In the rows, 128 means zero.
Each path is a new rotation, seen through one point. The rows after it are directions, each followed by how far the rotation turns it, in degrees a step (0 if it stays put).
Each turn is a multiple of 5 degrees from 10 to 175, or 0.
Each row of a path follows its step; steps can be skipped.
Path 1:
step 1: [129 124 116 124 128 124 130 124 126 126 126 131 129 126 133 136 131 132
 123 126 132 130 136 127 131 120 137 133 128 123 129 118 119 122 130 124
 123 122 126 129 121 121 127 116 128 124 128 125 121 133 128 128 122 125]
step 7: [128 133 119 131 127 126 127 130 134 128 129 135 134 128 128 133 118 141
 117 134 124 127 123 131 132 125 132 127 125 133 121 129 133 121 122 132
 131 132 125 123 125 131 125 119 127 124 125 137 132 127 124 130 131 121]
step 8: [131 129 127 124 123 132 128 121 134 122 129 128 124 122 126 131 128 140
 126 134 130 139 126 131 129 124 132 123 125 130 127 126 134 129 127 123
 126 118 122 127 125 124 129 123 117 132 124 122 135 123 126 133 133 114]
step 9: [127 123 121 132 111 131 127 126 134 129 129 134 124 130 128 131 130 134
 124 133 127 130 129 126 134 122 129 137 128 131 124 125 120 124 127 131
 122 128 120 126 126 121 129 113 130 131 132 123 128 129 134 125 132 125]
step 10: [119 127 116 132 125 126 135 119 134 132 118 135 127 121 124 130 133 132
 122 119 123 134 125 127 127 125 127 125 124 123 125 128 128 130 131 126
 129 123 128 136 129 118 123 120 128 126 125 128 130 126 130 122 133 123]
step 12: [133 134 117 134 122 127 121 127 129 121 125 131 134 125 128 128 130 129
 112 128 133 135 121 131 128 120 129 128 121 133 124 124 137 122 126 126
 132 129 124 130 131 127 130 130 127 128 126 125 129 119 124 127 132 119]
step 15: [125 126 118 126 132 126 130 126 128 138 127 131 136 124 126 127 127 133
 120 131 123 132 126 124 128 128 133 125 122 120 124 126 129 127 128 125
 134 128 125 126 121 124 115 116 121 117 126 131 123 123 124 125 129 127]
step 16: [132 130 121 126 129 134 126 127 135 120 122 130 128 121 131 131 129 136
 124 136 126 139 134 133 128 124 132 132 121 128 127 124 128 125 132 124
 134 132 121 129 120 132 126 130 123 127 136 127 126 119 122 128 121 120]
step 17: [134 130 121 134 115 137 131 128 126 127 125 126 131 127 134 131 128 137
 116 129 138 133 127 126 137 122 135 126 124 130 126 123 121 127 122 126
 129 132 124 126 125 132 120 126 125 122 127 122 128 124 131 127 137 127]
step 20: [121 136 116 130 128 123 127 129 135 121 131 133 131 126 126 136 126 128
 124 130 133 133 129 125 129 124 134 126 119 125 122 126 134 128 124 124
 134 128 122 135 121 121 123 123 126 127 121 133 130 124 119 133 122 124]
Speeds:
[126 127 127 128 131 125 129 130 127 129 126 131 129 129 128 128 128 129
 129 129 127 126 127 128 127 128 126 129 126 126 127 130 127 128 126 126
 127 127 129 126 127 130 128 128 128 129 128 129 130 126 125 124 128 128]	85
[130 130 129 128 126 129 126 127 126 125 127 125 127 130 126 129 129 127
 129 129 126 128 128 128 130 128 129 129 127 131 128 131 126 127 127 126
 129 126 129 126 130 128 127 128 126 129 126 127 129 128 129 126 130 127]	80
[130 127 129 126 130 127 128 126 126 127 126 129 129 129 126 130 129 128
 126 127 130 127 128 129 126 125 130 126 129 130 127 128 129 126 126 130
 125 128 127 127 128 132 127 128 129 129 126 128 128 129 130 130 127 127]	65
